128 stands for zero in the data rows.
Here is a table of points, one per row:
[127 129 125 123 127 126 245 124 126 242 100 126 124 125 128 129 129 122 129 123 152 215 123 129 126 130 125 153 100  97 124 255 125 125 126 184 187 154 127 126 126 128  96 255 130 123  99 126]
[127 129 153  95 127 126 131 152  98 129 157 183 152 210 128 100 100 122 101 123 123 130 123 101 154 158  96 181 157 126  67 131 125 125  98 127 130 125 156  69 183  71  96 127 130 208 127 155]
[155 101 238  67 156  98 188 152 126 214  43 211 124 125 156 100 100  94  72 255  67 158  67 186  97 158 238  39  72  40  67 216 125 125 212 127 187  97 156  41 126 100  39 213 130 151  14 155]
[184  72  68 209  71  98 131 181  13 157  72  40  96 210  14  72  43 151 101  66  95 101 152 101  69  16  96  96  72  97 255 131 182 153 126  99 187  97  71 155 212 185 125 156 215 208  99  69]
[155 243 153 123  99  98 131  96 126 157 100 183 124 125 128 100 100 122 255 151  95 130 123 129  97 130 153  96 100 126 124 131 154  96 126  99 158  97 213 255 126 242 125 156 187 123  99 126]
[ 98 129 125 123 127 126 159 124 126 129 129 126 124 125 128 129 129 122 129 123 152 158  67 129 126 130 125 125 129  97 124 159  68 125 126 156 101 154 127 126  98 100  96 127 101 123 127 126]
[ 70 186  96 237  99  13  74  39  98  15 255 126 238 125 156  43  72 255 214  66 209 101 152  44 183 187  39 210 214 255 209  46  97  39  41 156  16 182 156 212 155 213 210  14 187  66 255 212]
[155 129 125  95  71 155 159 181 126 157 157 126  67 153 100 157 129  65 129 123  95 130 180  44  97  73  96  96 129 211 124 159 182 181  69 127 158 125 127 126 126 128 210 156 130 151 184  69]
[ 42  44 125 123  71 126 159 124 126 157 185  40 124 125 128 129 129 122 129 180  95 130  95 129 154 130 210 125 185 255 124 188  40 125 183  71  73  68  14 126 126 128 181 184 130 123 255 126]
[ 98 101 153 123  71  98 159  96 183 129 129 126 124 153 185 129 185 122 101 208 123 130 123 129  69 130 210 125 100 183 124 159  97  68 183 127 101  97 127  98 155 128 153 156 158 123 156 126]
[127 129  96 152 127  98 159 124  98 157 100  97 152 153 100 100 100 151 129  94  95 130 123 129 126 130  96  96 100  97 181 159 125 125 126 127 158 125 127 155 155 156  96 156 158 123  99 126]
[127 158 125 123 127 183 102 209  98 129 129 126  96 181  71 157 129 122 158  94 123 130 152 101 126  44  96 125 129 154 124 102 125 210  98 127 130 125 127 155 155 156 153 127 158 180 156  69]
[184 129 125 123 127 126 188 124 126  72  43 126 124 125 128 129 129 122 129 123  95 255 180 129 126 130 125  39 129  40  96 188 210 125 126 255 130 182 127 126 126 128 125 156 130 123  14 126]
[212 101 153 180  99 126  46  67 183 157 100 126  39 125 156 157 185  94 101 151  67  16 255 129  40  73 125 125  72 211 255  74 239  68 126  42 187  40  99 126 155 156 238  99 158  94 156  41]
[127 186  96 123 156 126 131 238  13 129 129 126 181 125 128  43   0 122 158  94 123 130 123 129 154 187  96 125 129  97 124 131 125 210 126 127 130 125 156 126  69  71 125 127  44 208  99 212]
[ 98 101  96 123 156 126  17  96 155  72 157  97 152  96 156 129 129 122 101 123 123  16  95 158 154 158 125 153 157 126 124  17  97  96 126  42 101  97  99 126 126 128 125  42 130  94 127 155]
[127 129 125 123 127 126 131  96 126 129 129 126 152 125 128 129 129 151 129 123 123 130 123 129 126 158 125 125 129 126 124 131 125  96 126 127 130 125 127 126 126 128 125 127 130 123 127 155]
[155 129 125 123 127 126 188 124 126 214  43 126  96 125 100 129 129 122 129 123  67 158  95 158  69 101 153  68  43  40 124 188 125 125 155 127 187  97 127 126 126 128  68 213 130 123  42  98]
[ 42  44  39 152 213 155 255 238  41 100 185  40 124 238 100 100  72 151  72  66 152 255  67 186 211 130 125  96 214 126 124 216  40 210 155 255  44 210  14  98 212 156  96 184 187 255 156 126]
[ 98 129 125 152 127 126 131 124 126 100 129 126 124 125 128 100 100 151 129 123 123 130 123 129 126 130 125 125 129 126 152 131 125 125 126 127 101 125 127 126 126 128 125 127 130 123 127 126]
[ 70 158 181  67 127 155 159  96 212  72 129 183 124  68 213 185 185  94 129 151 180 187 123 129 126 187 153 181 129 126  39 131  97 125 126 213  44 210 156 126  69 100 125  99  73  66 127 155]
[127 158  68 123 156 255 102 181 155 100 100  69 209  39  71 185 185 179 186  94 255 158 152 158 126 130 125 238 100 126  39  74 125 255 155 213 130 239 127 183  41 156 153  42  73  94  99 183]
[212 255 210  38  14 155  74  96 212 185  72 255 124  39 213 185 214  65 214 151  67  73 209  15  12 187  96  96  43 154  39 102 210 125  69  42 215  68 255 183  41 100 181 156  44  66  99 155]
[127 186  96 123  99  41 131  67  69 129 157 126 152 125 128  43  43 122 186  66 123 130 152  72 126 158  68  96 129 183 124 131 154  39  69 127 130 125 156 212 155 213 181 127 187  94 156 155]
[127 101  96 123 241 126 102 124 126 100 242  97 124 125 128 129 129 122 101 123 123 101 152 186 255 130 125 153 255 183 124 102 154 125 126 127 130 125  99 126 126 128 153  99 130 123 213 126]
[127 101 125  95 156 212 102 152 255 129 129 126 124 153 242 242 255 122 101 123 123 101  95 158 154 187 153 125 129  97  96 102  97 181 155  99 130  97  99  98 126 100  96 127 130 151 127 126]
[127  44 238  95  71 126 131 124 126 157 185 211 124 181 128 129 129 122   0 208 123 101  95  44 126 130 125 125 157 126 124 131  97 125  69  99 130 125 127  13 212 128  96 156 187 123 156 126]
[155 186 181 123 156  13 102 124 126 157 157 255 124 210 128  43 129 122 186  94 152 101  95  72 183 130  39 125 185  69 124 102 125  39  41 127 158 154 255 155 183  71  68 127 130 180 127 126]
[127 101 125  95 127 155 131 152 126 129 129 126  67 125 128 157 157  65 101 151 123 130 123 158 126 101 153 125 129  97  96 131 125 153 155 127 130 125 127  98 126 100  96 127 101 151 127  98]
[ 98  72 125 180 156  69 159  67 155 129 129  97 209  96 185  72 100 208  72 151 123 130  95 186 154 215 181  96 129  97 152 159  97  39 183 127 130 125  99  69 126  71  96 156 101  66  99 212]
[127 101 125 123 127 155 131 152 126 129 129 126  96 125 128 129 129  94 101 123 123 130 123 129 126 101 125 125 129 126 124 131 125 153 126 127 130 125 127 126 126 128 125 127 130 151 127  98]
[127 129 125  95 127  98  46 124 155 129 129 126  96 125 156 129 129  94 129 123 180  16 123 129 126 130 125 210 129 126 124 131 125  96 126  42 130 125 127 126 126 128 125 127 130 123 127 126]
[127 129 125 123  99 126 131 124 126 129 129 126 124 125 128 129 129 122 129 123  67 130 123 101 126 130 125  68 129 126 124 131 125 125  98  99 130  97 127 126 126 128 125 127 130 123 127 126]
[184 129  96 123 127 126 131 124 126  72 100  69 124 125 128 129 129 122 186 123 123 158 209 158  97 130 153  96 100 126 124 102 210 125 155 184 130 154  99 183 126 185 153  71 130 123 127 126]
[ 98 129  96  67 127  98 131 124  69 100 157  97  96 181  71  72  72  65 129  94 123 130 123 129 154 101  96 125 157 126  39 131  97  96  98 127 101 125  99 155 183 156 125 127 187 151 127 126]
[155 129 125  95 127 126  46 124 155 129 129 126  96  96 128 157 157  94 129 123  95  44 123 129 126 130 125 125 129 126  96  46 154 125 126  42 158  68 127 126  98 100 125  71 101 123 127  98]
[127 129 125 123 127 155 131 124 126 185 129 126 124 125 128 129 129 122 129 123 123 101 123 129 126 130 125 153 129 126 124 188 125 153 126  71 130  97 127 126 126 128 125 184 130 123 127 126]
[127 158 125 123  99  98 131  96 155 129 129 126 181  96 156 129 129 151 158 123 123 130 123 101 126 187  96 153 129 126  96 131 125  96  98 127 130 125 127 155  98 128 125 127 130  94 127 183]
[155 158 153 123  99 126 131  96 126 129 100 154 124  68 128 129 129 122 158 151 123 130 152 101  97 130 125 125 100 126 124 131 154  96 126  99 158  97 156 126  98 128 125 127 101  66 127 126]
[127 129 153 209 127 126 131 124 155 129 100 154 181  96 156 157 157 179 129 151 123 130 123 129 126 158 125 125 100 126 209 131 125 125 126 127 130 125 156 126  98 128 125 127 101  94 127 155]
[ 98 158 210 180 156 126 131 124 126 129 157 211 152  96 128 129 129 151 129 180 152 158  95 158 154 130 181 125 157 126 181 131  97 125 155 156 101 154 184  98  69  71 125 127  44 123 127 126]
[127 129 125  95 127 126 102 124 126 129 129 126 124 125 128 129 129 122 129 123 123 101 123 129 126 130 125 125 129 126  96 102 125 125 126  99 130  97 127 126 126 128 125 127 130 123 127 126]
[127 129 125 237 127 155 131  96 126 129 129  97 124  96  71 185 157 208 129 123 123 130 123 129 126  44 125 125 129 126 209 131 125 125 126 127 130 125  99 155 126 156 125 127 130  94 127  69]
[155 129 125 123 184 126 102 124 126 129 129 126 124 125 128 129 129 122 129 123 209 130 123 129 183 130 125 210 185  69 152 102 154 125 126 127 158 154 127 126 126 128  96  99 130 123  99 126]
[ 70 129 125 152 127 126 188  96 155  72  43 126  96 125 128 157 157 122 129 123  95 158 209 186  12 101 181  96   0 211 181 159 125 125 212 127  44  97 127 126 126 128 238 127 130 123 127  98]
[127 129  96 152 127 126 131 124  98 129 129  97 124 153 100 100 100 151 129 123 123 130 123 129 126 101 125 125 129 126 152 131 125 125 126 127 130 125 127 126 155 128 125 127 158 151 127 126]
[127 129  96 123 127 126 102 124 126 100 157  97 124 125 100 129 129 122 129  66 152 130 152 101 126 101  68 153 157 154 124 102 125 125  98 127 101 125 127 126 126 128 153  99 130 123 156  98]
[127  72 181  95 184 255  74 209 183  72  72 154  39  96 100 255 214  65  44 208 152 101  67 214 154  44 210 181 100  40 124  74  97 255 212  99 101 125  99  13  69  14  68  71  16 151  71  41]
[ 70  44  68 123 213 126 159 124 126 100 185  40 124 153 128 129 129 122  44  94 152 158  67 186 211 130 125 153 185 126 124 131  68 125 155 184  73 182  42  69 155 128  96 127 158 123 156 126]
[212 158  96 152 127 155  46 152  69 129 129 126 209  96  71 129 100 208 158 123 209 130 123 129 126 130 125 125 129 126 124   0 182 181 126 213 187 239 127 155  98 128 125  14 101 123 127 183]
These points spread out most along one direction. Take the direction at right angles to it along which they spread out most. Go by this last direction. How far along it is each point below, from 0 to 99? The average is 50, and the first point in the table lies past the average. One standard deviation of the points above along it is 16.
[155 243 153 123  99  98 131  96 126 157 100 183 124 125 128 100 100 122 255 151  95 130 123 129  97 130 153  96 100 126 124 131 154  96 126  99 158  97 213 255 126 242 125 156 187 123  99 126] 28
[127 129 125  95 127  98  46 124 155 129 129 126  96 125 156 129 129  94 129 123 180  16 123 129 126 130 125 210 129 126 124 131 125  96 126  42 130 125 127 126 126 128 125 127 130 123 127 126] 41
[ 42  44 125 123  71 126 159 124 126 157 185  40 124 125 128 129 129 122 129 180  95 130  95 129 154 130 210 125 185 255 124 188  40 125 183  71  73  68  14 126 126 128 181 184 130 123 255 126] 61
[127 129 125 237 127 155 131  96 126 129 129  97 124  96  71 185 157 208 129 123 123 130 123 129 126  44 125 125 129 126 209 131 125 125 126 127 130 125  99 155 126 156 125 127 130  94 127  69] 49
[127 129 125  95 127 126 102 124 126 129 129 126 124 125 128 129 129 122 129 123 123 101 123 129 126 130 125 125 129 126  96 102 125 125 126  99 130  97 127 126 126 128 125 127 130 123 127 126] 47
[127 101 125  95 156 212 102 152 255 129 129 126 124 153 242 242 255 122 101 123 123 101  95 158 154 187 153 125 129  97  96 102  97 181 155  99 130  97  99  98 126 100  96 127 130 151 127 126] 61
[ 70 158 181  67 127 155 159  96 212  72 129 183 124  68 213 185 185  94 129 151 180 187 123 129 126 187 153 181 129 126  39 131  97 125 126 213  44 210 156 126  69 100 125  99  73  66 127 155] 52
[127 158 125 123  99  98 131  96 155 129 129 126 181  96 156 129 129 151 158 123 123 130 123 101 126 187  96 153 129 126  96 131 125  96  98 127 130 125 127 155  98 128 125 127 130  94 127 183] 39
[212 255 210  38  14 155  74  96 212 185  72 255 124  39 213 185 214  65 214 151  67  73 209  15  12 187  96  96  43 154  39 102 210 125  69  42 215  68 255 183  41 100 181 156  44  66  99 155] 7
[ 98 101 153 123  71  98 159  96 183 129 129 126 124 153 185 129 185 122 101 208 123 130 123 129  69 130 210 125 100 183 124 159  97  68 183 127 101  97 127  98 155 128 153 156 158 123 156 126] 52
[ 98 129 125 152 127 126 131 124 126 100 129 126 124 125 128 100 100 151 129 123 123 130 123 129 126 130 125 125 129 126 152 131 125 125 126 127 101 125 127 126 126 128 125 127 130 123 127 126] 50
[ 98 158 210 180 156 126 131 124 126 129 157 211 152  96 128 129 129 151 129 180 152 158  95 158 154 130 181 125 157 126 181 131  97 125 155 156 101 154 184  98  69  71 125 127  44 123 127 126] 54
